One vector is turned by the same rotation once a step. Each row is the vector after some number of steps, and that number follows the row.
The counts run from 0 to 318.
[186 121  72 148  92 130 147  86 152  90 165 154 135 109 104 155 142 136
  86  98 136 111 133 128  99 131 168 160 149 140 141 107 126 149 105 146
 155 119 126 129 105  80 174 116  73 111 166 132  95 142 153  94 130 138
 122 107 124 155 107 130 140 108 149 140 132  80 114 113 116 157 102 124
  61 136  96 108 118  97 125 122 158 125 110 142 126  75]
164
[169 133  86 156 101 155 147 109 159  52 151 154 136 117 112 174 153 145
 107 115 129 106 138 114 100 117 178 145 164 152 126 128 131 183 129 160
 150 143 139 108 108  82 175 109  84 138 175 118  90 140 150 106 133 143
  88 124 121 146 118 122 145 115 168 120 131  95 108 113 138 147 105 117
  95 132 128 104 121  77 122 109 145 134  92 119 136  66]
148
[159 138  80 156  84 142 151 102 150  67 162 169 129 123  94 161 125 145
 118 107 129 133 159 139 105 122 203 131 157 129 130 117 120 189 126 155
 144 124 133 131 113 102 140 115  84 125 200 131 116 122 152  85 126 125
 117 128 137 144 109 129 137 135 152 154 143 109 122  99 115 163 142 108
  78 134  94  89 138 108 129 108 157 137  91 123 145  95]
317
[155 133  95 151  98 155 150  91 162  95 147 137 132  98 130 148 139 134
  58 124 125 117 144 143  61 137 164 150 148 131 138 122 133 148 134 174
 160 118 147 132  95 100 165 101  86 121 199 104 109 168 137 123 119 146
  93 118 102 156 117 135 154 116 157 145 126 105 116 119 103 161 106 124
  86 150 109  86 111 110 124 135 163 120  79 122 113  88]
79
[147 148 109 148  76 130 144  88 176  82 155 146 140 117  84 160 144 134
  76 129 119 116 172 117  80 119 162 158 150 131 130 116 132 157 141 150
 142 126 144 119 106  91 154 105  77 130 207 112 131 152 124 115 120 141
 102 123 134 142 126 153 145 118 149 126 138  96 118 119 124 155 111  99
  56 137 108  88 134 128 126 138 157 122 100 125 133  77]
67
[170 146  92 144 100 154 149 109 156  57 157 159 122 110 107 186 152 157
 101 105 128 129 149 146  98 127 184 129 143 145 128 123 120 189 133 163
 151 119 142 116 104  86 169 121  96 135 185 104 103 154 159 114 126 139
  90 139 108 154 111 116 137 129 157 128 133 113 119 113 120 159 133 110
  87 132 134  88 126 101 144 111 144 132  79 100 117  93]
140
[156 121  99 172  91 176 150  80 168  67 161 140 112 107 128 159 157 142
  92 113 150  91 161 141  98 127 176 151 125 133 123 112 144 139 141 173
 159 142 131 111 103 102 169 122  72 147 173 141 104 160 145 110 122 140
  87 123 113 127 109 131 143 129 159 167 126 100 118 120 116 171 119 120
  98 129 103  97 112 100 127 116 130  95  96 117 118  82]
299
[145 140 113 149  92 148 145  81 171  73 158 152 134 117  88 162 146 132
  78 155 153  80 169 127  88 113 169 171 142 136 120  93 138 138 138 151
 139 145 126 117 101 104 149 104  75 142 191 126 101 138 116 134 125 141
  93 119 131 131 129 122 125 117 163 148 137 101 122 112 101 165 118 112
  76 127 102  83 126 109 124 128 139 135 101 124 137  63]
286
[153 127  75 160  94 157 156  93 151  63 150 159 107 106 122 169 125 125
 114 115 132 127 163 150  92 130 198 140 157 137 130 119 132 182 142 177
 163 134 137 118 117 110 141 104  84 148 188 136 114 143 147  81 124 118
  99 117 121 138 110 130 148 138 158 176 149 133 125 118 121 163 139 109
 105 135  98  93 127  92 117 110 142 126  91 115 143 100]
311
[148 124  80 144  84 165 145  79 173  83 151 138 117 100 111 140 144 155
 101 113 160 111 160 126  99 133 191 153 119 139 128 109 134 154 122 148
 142 124 142 138 121  98 170 129  54 124 168 136 111 127 148 102 108 123
 103 127 116 121  80 103 148 132 153 160 141  98 111 111  92 178 123 103
  80 146  97  91 128 113 128 102 134  99 115 121 121  92]
37
[157 148 106 150  69 134 140 100 160  76 147 146 124 102  96 182 157 140
  74 111 115 124 169 128  81 118 152 147 132 140 130 112 140 169 129 150
 132 118 146 124  93  95 156 118  77 137 203 107 122 168 148 108 121 147
 102 127 122 148 119 144 154 127 133 139 136  95 110 115 122 153 118 103
  54 138 118 107 128 135 130 130 162 126  84 117 121  96]
65
[146 143  87 125  82 151 139  93 168  97 137 134 124 103 144 145 140 132
  74 120 132 129 140 138  74 136 172 166 136 129 136 120 138 162 123 171
 166 127 175 125 116 116 150  98  67 129 186 126  89 132 151  89 109 127
  94 120 123 149 120 149 160 114 153 165 155 113 120 102 116 163 101 117
  89 150 111  97 122  93 101 126 165 127  90 125 128  80]
260
[148 151 113 146  81 139 146  83 169  73 156 148 122 114 100 171 153 138
  78 141 159  95 176 135  90 107 159 169 135 137 120  95 140 138 134 151
 140 142 129 109  92  95 148 105  75 156 188 121  96 141 125 137 127 139
  95 122 128 138 133 126 121 125 158 148 138 101 129 117 110 167 123 107
  74 124 106  88 120 110 128 135 136 133  96 121 128  68]
285
[159 134  87 147 118 158 143 101 164  52 156 170 139 115  90 182 138 138
 109 124 133 106 137 152  95 136 196 142 154 146 134 126 111 187 147 163
 154 121 135 126 127 110 162 109  91 124 185 120 120 133 131 112 116 137
  86 131 116 142 106 114 138 113 173 141 142 120 110 101 105 160 130 119
  97 142 110  91 131 102 129 106 141 129  94 103 137  74]
137
[177 119  65 147  94 118 150  76 141 103 158 155 115  97 104 161 126 124
  88 109 128 123 159 144  87 132 183 168 173 133 152 106 116 153 116 151
 166 102 126 132 106  83 147 106  87 112 169 121 104 155 153 103 136 112
 122  95 119 149 106 116 136 127 144 156 148 107 132 123 108 161 126 117
  65 137  86  94 134 106 126 135 146 133 103 134 125  92]
167
[157 153  90 134  64 146 145 108 155  64 145 155 118 101 100 167 141 142
 105 100 149 148 158 133  95 120 181 145 115 142 125 117 135 176 121 159
 129 120 145 126 108 107 160 115  66 144 184 129 114 128 151  79 115 136
 109 152 135 148  98 126 150 131 140 156 140 118 112 100 121 168 131  89
  64 132 115  94 124 104 117 104 150 126 102 114 139 100]
50
[158 129  91 149  88 168 151  86 161  72 162 153 121 114 115 141 129 149
  94 100 141 133 154 140 105 132 200 132 129 114 124 128 131 158 137 168
 162 126 131 121 102  93 176 110  70 134 189 130 107 140 145  95 125 135
 111 140 124 150 110 136 142 135 155 151 132 112 129 122 124 175 139 105
  83 123 102  72 112  92 127 107 146 109  92 123 122  95]
307
[156 153  75 127  91 118 138  95 165  89 158 151 116 117  99 170 149 147
 117 113 151 107 160 134 109 135 180 169 137 167 144  95 105 178 120 138
 141 125 150 113 110 113 152 124  89 124 182 118  97 125 160 125  95 121
  98 106 123 111 113 111 125 130 168 141 145 107 129  91  98 172 129  98
  82 127 117  94 151 118 127 112 147 124 100 110 118  62]
188
[144 139  81 153  78 137 146  95 174 102 153 136 126 116 118 140 126 131
  84 115 143 121 168 115  90 137 187 177 143 150 132 104 135 155 134 151
 158 142 154 115 118 104 153 101  77 118 203 131 120 140 159 102 104 134
  96 106 129 114 113 156 154 128 163 139 127  94 118 113 125 166 121 108
  76 126  98  89 139 114 110 133 151 104 107 131 131  75]
248
[154 159  73 126  92 111 146  91 156  91 147 162 126 114  91 172 135 124
  91 137 156 113 144 129  81 124 159 185 161 163 144  99 112 168 125 151
 138 118 150 117 113  95 134  90  85 143 173 114  97 121 128 120 106 122
 103 113 130 145 105 114 136 111 167 140 153 116 129  91 104 162 104 107
  78 148 102  97 129 103 123 131 148 151 107 121 134  59]
8
[144 132 109 157 100 151 146  79 171  67 152 152 133 110  95 167 151 131
  86 150 149  70 165 132  83 114 168 165 148 147 128 100 138 145 139 155
 138 144 126 125 105 111 148 109  72 141 185 127 105 137 117 134 127 141
  93 107 123 125 122 111 134 115 167 154 141 101 111 110  88 162 112 116
  87 138  95  95 125 108 123 124 138 140 101 121 138  69]
287
[160 145  93 130  94 122 146  99 162  91 138 138 114  86 115 178 139 122
  75 143 153 110 170 121  71 122 152 187 158 167 130  94 132 147 125 160
 139 126 134 118  91 107 148  98  88 146 180 104  88 156 146 129 122 131
  91 107 116 134 124 104 142 130 156 145 133 126 122 119  99 161 111  99
  84 119 121  85 126  98 114 135 136 146 102 116 128  68]
18
[170 150  93 143  97 152 146 107 161  55 156 160 129 116  96 175 142 155
  96 107 132 135 151 138 100 125 191 131 146 135 123 123 114 181 135 158
 149 123 141 111 100  77 180 110  90 137 187 103 103 145 146 117 128 139
  96 141 117 154 114 123 132 127 158 118 128 110 126 118 127 164 132 102
  86 127 131  82 127  94 146 111 141 130  87 103 119  80]
141
[152 133  77 156 108 147 156  95 159  54 156 156 125 109 105 168 144 148
 111 134 110 104 155 124  95 120 186 136 178 138 134 124 117 199 147 164
 158 132 141 117 113  77 151 111  88 140 184 107 115 150 132 117 131 119
  90 113 101 140 113 112 137 134 168 128 147 113 120 121 121 157 126 108
 105 150 112  89 135 103 136 108 138 132  92 113 133  81]
144
[158 127  80 155  78 161 156  97 153  54 159 150 127 118 115 160 147 145
 117  93 135 117 139 137 113 125 184 131 134 133 130 123 128 178 125 171
 150 135 142 115 106 104 168 113  78 141 185 142 101 132 154  81 116 138
 108 135 130 148 110 142 146 119 161 157 141 106 111  93 125 160 117 115
  92 133 105 105 117  92 114  93 161 118  93 126 144  83]
314
[150 145 112 144  78 146 149  84 161  71 147 137 119  91 119 177 160 142
  75 139 134  91 173 136  85 103 138 151 136 133 123 105 138 146 127 164
 135 131 134 124  78 101 157 114  75 155 185 107  90 160 136 136 133 138
  97 121 114 149 130 113 134 128 148 156 139 110 117 114  96 165 114 102
  82 134 121 100 122 111 126 123 147 144  82 116 122  80]
283
[157 139 104 150  74 134 143  99 162  74 145 143 128  94 104 186 158 134
  84 109 105 112 162 129  74 117 151 145 137 148 134 117 135 174 130 159
 128 115 141 134  97 106 154 119  81 130 199 110 121 166 143 105 121 149
 101 128 120 149 118 134 161 119 138 149 135 102  98 109 106 149 111 103
  62 142 119 114 136 128 121 125 167 135  86 115 131  97]
64
[159 140  82 144  67 148 154  96 146  82 149 141 119  97 135 158 148 148
  96 109 137 110 167 136  97 113 168 140 137 141 134  98 134 165 104 164
 143 134 130 130  78 106 149 122  73 128 188 122  67 137 173 106 140 129
 121 111 125 151 129 107 133 137 146 166 140 107 115 100  99 164 131 104
  85 125 108  96 119 103 122 104 158 152  75 125 129  92]
102
[153 143  75 124  86 129 137  95 167  80 153 133 111 108 114 170 158 141
 114 111 144 103 145 130 109 137 154 166 127 162 148 106 106 168 118 153
 152 128 154 113 100 116 171 115  85 137 176 120  91 133 155 115  97 132
  96 108 120 127 122 126 132 122 173 142 142 117 121  88 102 168 104  99
  88 118 127  96 132 101 113 102 159 116  94 119 120  52]
186
[144 163 101 129  81 132 145  98 152  76 141 161 117 103 113 184 144 127
  80 140 148 111 161 145  78 118 161 166 142 148 133 103 133 165 123 165
 143 129 151 119  98 118 122  96  83 155 186 119  82 132 142 109 121 128
  95 131 126 153 124 117 139 119 152 170 158 125 124  92 101 165 116 108
  87 147 108 101 122 104 116 129 148 167  84 112 137  84]
274
[140 136  90 126 101 131 134  90 175  79 139 135 115  98 113 170 155 142
 102 143 122  89 161 115  97 115 180 175 156 151 132 100 124 178 125 157
 154 141 159 125 126 112 154 121  71 125 176 117 100 128 136 122 114 114
  76  93 112 114 115 104 142 131 163 138 155 112 114 112  99 159 115  99
  89 141 121  98 153  99 108 107 132 129 109 110 132  61]
197
[174 126  91 136  96 146 137  92 155  69 135 161 110  86 111 185 152 133
  86 120 143 121 150 144  80 122 174 153 137 153 127 111 142 162 119 162
 141 105 144 131 123  94 156 126  68 140 149 126 105 143 138  92 126 132
  89 133 115 149  83  93 158 118 136 169 147 113 106 111 103 161 111 108
  72 163 109 114 130 101 127 119 129 130 110 108 122 102]
214
[158 143  85 146 101 150 150 100 168  55 159 160 141 118  92 161 141 158
  98 118 125 122 145 127 103 120 190 135 154 129 126 123 116 181 142 158
 148 127 137 116 107  75 176 111  84 134 189 104 108 139 134 121 124 128
  96 134 120 153 115 123 133 124 169 110 135 107 125 120 129 158 130 105
  88 132 122  77 129  97 138 101 144 124  92 106 127  69]
142
[172 137 119 158  96 159 140  98 160  74 147 154 119 100 106 186 147 135
  72 130 156  95 170 145  83 125 176 161 124 155 121 100 148 141 126 160
 144 131 115 126  94 114 162 118  84 132 186 127  97 154 153 122 133 158
  93 129 122 136 125 105 138 123 148 165 118 100 111 116  89 163 124 121
  75 121 109  96 118 110 128 134 136 137  84 109 123  94]
290
[134 159  89 121  71 138 147  73 167  82 153 146 136 113 114 147 142 144
  90 146 137 110 154 132  85 110 159 161 143 120 128 106 119 162 126 157
 140 132 161 129 104  94 133  98  66 146 187 116  92 119 117 113 112 111
 105 121 125 154 115 132 132 117 155 148 169 114 132  93 104 170 110  98
  87 160 108  87 124 113 125 117 161 146  91 124 134  72]
271
[145 141  81 130  91 119 151  82 163  92 147 138 125  87 104 162 144 135
  88 147 139  92 171 119  75 118 147 174 160 153 142  95 114 159 128 151
 137 120 138 133  96  93 144 117  78 139 176  96  99 152 131 141 119 115
 104  99 106 133 110  95 136 136 154 137 153 115 121 116  81 165 109  95
  82 143 106  92 139 116 132 118 147 143 103 124 125  68]
16
[160 129  90 139  88 166 137  93 170  88 148 138 113 101 120 146 138 138
  82 116 177 118 155 130  95 134 194 170 119 153 115 107 149 139 122 157
 149 130 135 126 114 116 184 115  63 130 164 142 104 127 152  98 115 141
  93 130 128 127 102 114 154 126 156 159 126 110 113 113 105 176 116 108
  78 128 109  87 120  87 109 108 134 101 113 116 123  79]
35
